In the rows, 128 means zero.
A single turn carries every row of the set below to another of its rows. Some are shown first; where does it send the rows asked next?
vab: [134 119 136 156 115 117 126 139 147 127  78 156 145 143 140 157]
Nof: [ 87 130 141 115 145 133 132 136 117 156 121 155 140 131 132 164]
laked: [133 135 123 144 119 110 123 141 112 113 108  97  84 151 118 163]
Rorok: [131 131  98 134 163 128 132 160 144 115  79 116 137 136 122 157]
Tun: [114 129 118 140 140  90 136 125 110 131  97  59 137 114 119 133]
Fub: [121 139  94 104 128 122 131 173 126 105 111 100 135 104 111 170]
dazu: [126 135 116 132  53 130 142 136 122 131 115 110 142 118 110 134]
roge: [113 127 132 129 133 127 132 129 111 174  77  94 141 123 118 119]
zezos: [118 127 118 130  75  82 144 133 124 123  85 118 147 107 114 118]
Danak: [114 130 116 155 143 112 129 127 122 151 107 139 175 160 148 131]
Daret: [106 137 120 129  69  89 122 144  99 125 111 136 138 129 145 117]
zam: [117 145 113 126 101 103 137 130 106 128 140  83 176 137 128 176]
mon: [115 130  98 149 126 143 146 131 130 127 148 105 181 110 131 153]
Bemu: [121 128 120 131 104 132 148 133 112 141 108  89 181 100 132 175]
Mel: [134 108 101 161 146 101 132 134 121 147 110 133 165 110 144 123]
mek: [ 74 146 116 131 149 128 127 144 121  95 119 129 114 116 147 143]
figap: [ 94 126 116 118 128 110 124 145  96 145 112  94 134  83 135 112]
ket: [ 94 134 113 130 111  95 135 126 103 112 165  97 124 121 132 126]
Mede: [107 140 135 150 125 120 150 102 125 130 114  85 140 170 122 144]
nus: [ 99 128 134 135 109 149 129 128 101 162 127 133 124 140 146 115]
tover: [126 138 158 113 103 152 130 133 138 148 114 144 130 136 108 142]
zuved: [126 132 104 111 112 127 122 176 125 121  77 136 112 118 120 135]
fira: [ 94 127 129 136 127  78 124 138 106 100 126 136 104 117 149 153]
repi: [125 120 124 114  77 109 120 162 123 127 130 150 138 101 125 162]
Rora: [103 145 124 104 134 145 134 144 126 155 125 128 123 143  88 153]
Nitos: [130 122 103 179 115 110 137 126 140 115 104 132 142 136 139 107]
faf: [146 132 144 156 131 100 131 121 145  97 118 104 117 148 121 153]
Bal: [102 135 135 123 132 127 124 144 126  96 157 130 134  92 147 147]
nok: [117 129 116 136 131  97 139 137 151  99 130 119 172 119 121 185]
lozim: [120 133 144 125 114  94 139 123 119 134 109 106 118 156 101 187]

zuved moves to roge
nok moves to ket
Where do these go?
Mel moves to laked
Bal moves to Daret
lozim moves to mon

A single turn carries every row of the set below to another of its rows. Some are shown first; where does it send the rows asked next?
rutut: [131 134 126 119 169 142 140 114 102 110  82 146 128 108 113]
Meno: [138 118 118 120 134 116  99 142  82  94 131 145 142 116 121]
Pev: [112 123 164 143 122 152 154 131 128 123 123 133 134 133 164]
tem: [111 144 136 167 145 131 150 120 128 131 108 115 122 139 169]
rol: [160 150 124 140 102 104 130 117 128 118 133 137 114 139  90]
kopu: [116 118 100 100 130 112 140 140 159  96 122 129 131 110 112]
valo: [139 157 107 104 153 105 115 146 132 138 122 127 117 163 122]
nira: [129 118  97 166 130 130 121 125 130 141 134 121 140  83 125]
tido: [134 165 100 125 167 111 110 147 119 144 132 140 114 129 108]
nub: [136 115 121 128 128 109 122 102 123 117  96  93 151 146 149]
vukib: [151 103 109 113 114 154 135 164 137 134 117 147 129 133 133]
vos: [119 139 132 177 132 140 140 136 125 143 125 125 120 132 168]
boda: [120 132 120  97 112 112 138 102 111 136  97 120 107 165 142]
tez: [120 144 100 147 115 128 138 124 101 160 137 154 104 101 110]
zogif: [125 129 153 137 140 124 134  81 117 119 110 119 130  92 112]
Vupa: [119 136 113 115 124 127  78 106 131 119 110 128  84 122 122]
Tulo: [105 158 136  85 140 137 119 115 121 116 124 158 135 133 101]
dadok: [143  95 142 126  91 139 112 125 143 141 137 119 126 120 139]
gizol: [104 131 161 153 137 156 151 124 120 123 123 140 128 109 156]
todo: [119 146 129  91 115 145 115 144 128 130 147 165 137 137 105]

todo moves to valo
Vupa moves to Meno
Pev moves to tem
Where do these go?
nira moves to dadok
boda moves to rutut

A single turn carries every row of the set below to another of its rows. Some are shown first; where does it send the rows asked next?
lagin: [ 61  81 135 114 104 112 115 142 156  89 105 116 128 127 178  85 128 109
 115 149 125 106 164 117 129 118 122 124 122 132 110 141 152 122 126 121]
fizuz: [121 136  90  88 135 116 100 121 134  82 135 124 153 127 143 111 129 139
 109 155 160 137 107 140 121 135 114 134  95 172 134 150 127 148 125 116]
Bezug: [156 104 131 147 131 137 125 149 105 142 142 136 101 137 114 138 148 114
 138 102 144  90 132 150 130 174 136 120 126 131 148  92 156 144 146 123]
Voz: [111  95 162 123 130 117 120 135 129  86 136 127 149 123 160  83 112 141
 122 158 122 105 126 129 137 150 151 152 117 178 108 148 109 147 119 122]
velib: [ 92  83 133 108 123 121 122 132 143 124 130 113 140 132 166  80 128 130
 137 159 125 125 130 112 132  85 108 128 145 152 122 144 161 127  99 126]
Buko: [123 127 124 137 120 105 101 147 110  51 156 112 139 126 185  88 123 128
 117 144 128 123 120 134 154 134 132 130 105 165 116 151 118 148 123 126]
veke: [ 92 112 103 116 117 125  99 120 151 106 140 115 110 137 186 102 138 106
 122 138 108 138 142 132 138  90 129 111 133 152 136 160 179 111 110 126]
lefor: [124 101 133 172 123 162 127 138 107 131 117 131  97 102 101 111 127  97
 115 117 129  82 147 150 121 180 126 132 127 131 131 111 143 157 152 139]
zal: [134 135 127 116 137 125 104 120 131  88 163 136 131 131 174 114 126 138
 124 141 118 134 119 143 145 138 162 140 113 190 121 167 129 136 118 120]
goti: [138 109 113 115 127  97  78 154 113  62 142 115 133 131 166  79 109 106
 101 137 100 111 141 138 130 114 121 117 121 163 105 154 148 148 133 137]
pufe: [ 99 119 107 113 101 102  96 157 133  48 132 116 131 136 189  99 128 105
 109 137 120 123 152 121 127 113 116 108 114 132 113 146 154 139 137 122]
tevul: [111  72 143 100 137 104  92 145 137  92 109 121 134 126 155  74 105 113
 104 151 106  91 162 136 116 136 143 132 122 162  99 148 141 141 141 124]
Radub: [131 109 137 147  97 147 137 146 123 132 140 152 104 138 119 144 146  99
 140  92 138 100 143 129 114 155 120 107 140 114 148  99 171 139 141 127]
keke: [147 108 127 148 143 159 131 138 103 144 123 125 112 118 109 131 135 114
 133 134 142  95 131 147 121 186 134 131 120 131 140 100 137 164 153 123]
tuso: [143 103 135 152 105 142 119 151 117 136 139 150  95 129 101 126 135  92
 123  87 126  87 149 144 113 153 121 117 142 127 136 103 173 138 150 140]
ruv: [115 108 129  88 135 114 130 143 142 111 134 116 159 134 165 110 134 155
 142 170 148 129 124 117 128 124 134 148 118 162 109 136 135 137 127 113]
lamik: [141 107 136 146 133 168 144 126 105 156 134 130 114 123 111 132 135 114
 151 132 136 106 118 126 114 161 119 115 141 128 155 108 148 166 126 122]
ved: [ 89 105 115 122 113 120  85 128 151  76 126 126 103 131 186 101 125  92
  98 130  98 114 166 142 133 126 149 111 116 149 125 166 161 120 129 122]
paloz: [111 113 126 146 105 169 148 137 125 145 121 141 113 120 114 139 139  98
 144 122 139 109 140 117 104 152 106 112 143 109 144 107 167 155 137 124]
sem: [137 124 117 149 148 137 115 126 121 144 118 125 113 119  95 130 136 102
 130 124 150  84 136 148 140 184 134 130 114 127 129  93 141 160 141 115]
zis: [102 116  93 104 130 125  97 108 133 103 136 117 144 127 144  89 129 120
 115 146 143 137  96 131 131  97  88 114 121 162 155 156 149 138  96 130]
lukov: [111 118 124 121 122 122  89 113 127  59 132 136 142 115 143  85 108 116
  95 138 134 117 113 144 126 153 122 125  99 176 138 168 109 155 115 125]
Pilos: [110 130 126 144 111 154 133 115 137 138 127 147 119 128 108 144 132  93
 149 117 144 103 135 111 121 161 117 105 137 103 142 100 158 160 122 109]
maz: [136 114 130 150 147 149 126 109 115 154 134 129 119 128 101 128 128 101
 152 124 138  95 114 130 137 163 122 109 133 122 152 101 147 166 111 111]
Lamov: [112 111 116 125 114 111 102 140 118  77 152 112 135 138 187  86 125 112
 130 144 111 133 117 115 140  89 104 101 134 146 132 152 156 144 100 128]
zito: [ 70 112  94 110 108 119  96 116 148  72 111 118 130 126 163  97 133 101
  99 139 145 128 130 129 124 119  95 105 103 132 152 154 146 133 117 120]
menub: [116 123 129 175 119 146 117 122 126 130 124 141 105 102  87 110 121  83
 115 106 137  82 144 143 138 172 119 133 128 131 119 106 148 152 136 132]
Kul: [109  98 101  91 130 109  69 119 138  72 108 127 132 126 140  87 107  93
  82 139 119 110 136 144 107 135 111 104 104 153 136 160 146 149 129 125]
bulor: [121 100 123 151 112 161 125 141 121 145 114 138  99 110 101 119 131  85
 120 115 122  92 155 135  99 151 105 118 145 123 128 110 172 149 150 140]
dosup: [117 136 102 101 130 125 111 122 145 109 158 121 129 140 181 125 145 138
 138 147 133 149 122 130 140 103 140 129 126 171 133 154 161 120 116 117]
mobok: [148 101 140 151 116 148 133 139 107 144 151 143 103 142 119 134 142 108
 147  99 138  98 123 134 127 155 126 106 141 124 160 100 161 147 126 125]
pusek: [137 104 141 169 114 142 125 147 108 126 142 142  92 122 110 123 140 104
 123  90 139  85 140 153 134 170 133 127 128 134 139  99 151 140 145 137]
vusis: [139 126  98  95 138  98  98 154 116  79 148 104 145 144 179 106 135 136
 131 158 132 136 120 126 137 110 124 119 114 155 120 138 148 149 128 118]
Zuke: [129 114 124 112 137 114  78 127 135  77 140 132 117 131 170 103 110 112
  97 134  98 112 149 153 130 146 171 125 112 181 115 169 137 137 138 124]
Zuf: [123 121 118 143 118 143 115 123 136 143 121 149 115 116  81 127 120  77
 125 107 128  90 150 128 111 147 108 111 146 121 118 106 173 156 139 126]

keke moves to lefor
veke moves to dosup
Where do these go?
tuso moves to Radub
Lamov moves to vusis
velib moves to ruv
Kul moves to zito
menub moves to Zuf

